One turn or mirror swaps these rows in pairs. Which row does each one swap with?
The rows were stretched afterwards, more along some directions than others.
Q_193: [-20.7   2.2   7.5 -15.8  -9.4  -0.1   7.8  17.6  -0.5  34.7 -17.5  14.9
  10.6   2.2   1.1  40.1  -3.9]
Q_512: [ -8.1   2.2  20.0 -10.5  15.1  29.6   7.5  -1.4  -1.0   9.4  -5.4   3.9
 -14.8   4.4   5.2  27.8   9.5]
Q_163: [-30.9   5.8   3.3  -9.2 -10.8 -14.9   7.7  19.4   4.6  33.8 -18.9  19.2
  13.2   4.5   2.2  35.1  -7.7]
Q_751: [  0.3  -3.2  -3.0 -15.9   5.4  -1.1  22.8  -8.3   6.9  32.8  -4.1  -2.6
  17.7  -5.2   6.4  14.7 -10.8]
Q_375: [-28.9  22.5  17.0   4.1   5.7  -1.9 -10.6  31.6   2.3   6.7 -16.4  -0.4
 -28.0  20.3  -0.7  18.5  -0.4]
Q_790: [-25.9  -0.1  -4.8 -22.3  -9.4 -15.4  -3.7  10.1 -17.1  23.2  -9.1  -6.6
   8.0 -14.7   4.9  22.4  -0.4]
Q_385: [-34.9  24.5   7.5   7.8   3.8 -12.8  13.5   6.1  19.7  18.6 -15.6  12.9
   1.7  18.9   6.4  22.6  -8.5]
Q_582: [-11.2 -10.3  16.1 -16.7   3.5  24.6   4.7   3.2  -3.9  16.2 -10.2   2.8
  -7.6   0.6   1.0  33.8   3.3]
Q_371: [ -1.3  21.0  20.4   4.2  22.3   7.1 -10.3  14.4   0.4  29.7  -1.6 -17.9
   1.1   9.2  -2.5  21.5  -2.8]
Q_337: [-23.9  27.3  21.1   9.8   5.7  -2.8 -11.6  29.4   3.4  11.5 -18.8  -0.9
 -31.4  22.3   1.8  20.5   3.4]
Q_314: [-10.0  28.5   1.7 -12.4   7.2 -22.5 -15.4  31.4  -8.1  26.6 -14.3   4.2
   4.7   3.7   2.3  25.7   5.3]
Q_3: [-33.5  16.8   1.6  -4.8  -6.5 -19.3   9.5  12.4  15.9  18.2 -17.1  11.1
   4.8   8.8  -0.2  21.6 -11.1]
Q_993: [-30.1  21.9  15.1  10.5   1.3  -6.7  11.1   3.3  22.0  19.1 -17.1  13.4
  -2.6  20.2   0.9  19.1  -4.8]
Q_274: [-29.5  15.9  22.5 -11.6   8.2   8.6  -7.2   3.6  -7.7  22.9  -7.2  13.1
  10.7  -1.1   9.8  50.0   8.2]
Q_900: [  1.7  -2.4  -1.1 -13.5  10.8   5.1  20.3 -11.6  13.2  30.4  -3.0   0.3
  11.6   3.5   5.6  11.8  -7.0]
Q_86: [ -3.9  14.7  19.3   2.0  23.8  10.0  -6.8   7.2   2.8  27.3   1.1 -19.1
   4.0   9.2  -4.2  17.3  -4.1]
Q_539: [ 5.7  8.3  4.5  2.6 16.4 14.9 21.3 -4.1 11.6 20.8 -1.4  6.2  6.8 12.1
  9.7 13.6 -3.5]
Q_329: [ -6.3  13.6  24.7 -11.0  14.4  20.5   8.9  -7.5   9.0   6.1  -7.2  -0.5
 -17.4   9.1  10.4  28.7  10.1]
Q_389: [-18.6  29.9  15.8 -17.1  11.0   1.3  -0.4  12.4   3.6   7.2 -16.8  10.1
 -17.9   9.4   8.6  24.6  17.2]
Q_822: [-38.6  15.2   2.2  -0.2  -3.0 -10.9  16.6   8.4  13.2  27.8 -14.9  17.0
   8.2  14.0   2.2  20.3 -11.0]
Q_263: [-22.4   2.2   6.8 -16.1  -9.7  -7.8   2.1  18.5   3.5  35.4 -19.9  12.7
   7.8   7.5   2.2  38.9  -8.1]
Q_266: [-20.0  25.7  21.5  10.1  24.1  18.8  -0.1   5.0   3.9  11.9  -4.6  19.8
  -4.8  21.0  16.6  37.3   7.1]
Q_968: [ -0.5   9.6  29.9 -25.3   1.6   4.5  -0.6  10.2   3.7  32.9 -11.6 -11.2
   2.1  -4.1 -16.3  29.0   8.4]
Q_651: [-13.3  -8.9  -5.9 -23.9   0.9  -1.4  21.7  -7.9   5.1  38.9  -7.2   0.3
  18.0  -5.6   5.6  15.8 -12.9]
Q_426: [ 6.0  6.6  6.7 -0.2 19.6 15.9 19.7 -1.4 11.3 25.3 -0.7 10.5  7.1 13.7
  9.4 17.1 -5.0]
Q_810: [-27.0  27.3  23.5  13.9  15.4   1.0   6.5  -0.3  22.1  18.0 -11.3   0.2
  -9.2  22.4   4.3  20.3  -5.7]
Q_865: [-29.2   4.1   2.9 -24.6  -3.2 -12.3  -6.9  11.7 -11.8  22.1 -12.8  -9.0
  -1.0  -6.4   4.1  22.4  -2.3]
Q_889: [-29.7  25.7  10.6  12.3   4.6 -10.4  12.3   5.8  19.0  19.0  -9.3  11.9
  -0.7  18.7   1.0  14.7  -4.2]
Q_548: [-20.3  28.2  27.4   8.1  15.9   7.7  -7.7  28.0  12.8   9.6 -14.4  -2.5
 -29.7  28.8  -5.4  18.7   1.1]
Q_404: [ -4.8 -10.8  19.9 -14.7   2.9  22.5   1.1   1.8  -3.6  17.5  -7.8  -0.6
  -7.4   3.9   3.1  33.8   8.8]
Q_507: [ -8.1  -7.6 -10.3 -25.5  -4.7  -8.5  16.6  -3.0  -0.2  22.5  -5.4  -0.3
  18.3 -13.3   1.7  13.4  -9.5]
Q_778: [-21.5  -7.5  -7.7 -27.0  -5.5 -15.4   1.7   5.1 -12.0  28.8 -11.8  -5.5
  13.3 -14.3   3.2  19.9  -6.2]
Q_552: [-21.8  32.4  22.3   7.4  11.7   5.8  -7.4  28.5   8.4   7.3 -15.2  -5.0
 -31.4  27.7   1.0  19.5   1.7]
Q_437: [  0.2  17.6   7.5  -3.3  14.6  -4.4  -9.8  25.2  -7.4  37.6  -6.9 -10.2
  12.4   2.4   0.6  24.9  -3.8]
Q_633: [ -7.3  -1.8  24.5 -16.1   9.4  30.9   7.5  -3.4  -0.7  15.4  -6.8  -0.8
 -12.7   4.5   5.2  34.5   6.2]
Q_836: [-20.1  29.3  19.6  15.8  25.7  18.2   7.0   5.9   9.6  14.9  -6.1  25.9
  -6.1  24.5  17.2  33.0   3.0]
Q_920: [ -4.7  31.7  24.7   6.5  12.3   5.7   0.8  19.5  15.7  10.1 -12.1  -8.8
 -21.7  23.3  -4.3  17.7   2.9]
Q_112: [-31.8  17.3  21.4  -2.7  13.9   5.6  -6.8   4.7  -5.3  20.7  -9.6  16.2
   5.7   6.9  13.9  46.6   6.1]
Q_591: [-11.5  27.3   5.1 -11.9   6.3 -14.6 -15.0  33.1 -11.0  28.8 -11.0   0.0
   6.4   4.5   2.3  27.2   1.8]
Q_422: [-18.1  -7.5   5.0 -23.0  -9.8   6.1   3.5  13.2  -6.1  28.6 -11.6   6.7
  10.5  -6.8   2.4  39.5  -0.7]
Q_608: [  3.1  -3.8   0.3 -12.3   3.8   2.2  18.3  -7.8   7.6  26.9  -3.4  -2.3
  12.2  -2.1   3.5   6.9  -4.7]
Q_821: [-31.3  28.1  19.4  14.3  16.6  -0.5   3.0   2.8  16.4  16.6  -9.9  -1.3
  -7.5  18.5   2.4  19.8  -2.9]
Q_414: [-32.6  11.3   6.5 -15.5  -3.5 -11.9 -13.1  23.0 -10.8  14.6 -15.9  -2.5
 -10.6   3.7  -0.9  21.6  -4.8]
Q_238: [-16.5   2.8  17.8 -27.6  -1.4  -7.7  -9.9   4.0 -12.1  34.9  -5.7   0.1
  22.4 -18.6  -1.3  46.0  11.4]
Q_997: [-21.9   5.1  19.6 -26.8   1.6   2.7  -9.0   1.6 -12.0  33.8  -8.5   1.2
  16.9 -12.7   4.3  49.5   7.6]
Q_976: [ -2.0  22.8   7.5 -11.1  13.0  -6.6 -15.0  27.7  -9.6  32.0  -6.8 -11.4
   8.0   3.2  -1.0  22.8  -3.1]

Swapped with Q_608: Q_993
Swapped with Q_422: Q_414
Swapped with Q_507: Q_3
Swapped with Q_539: Q_810
Swapped with Q_329: Q_920
Swapped with Q_389: Q_968
Swapped with Q_552: Q_633

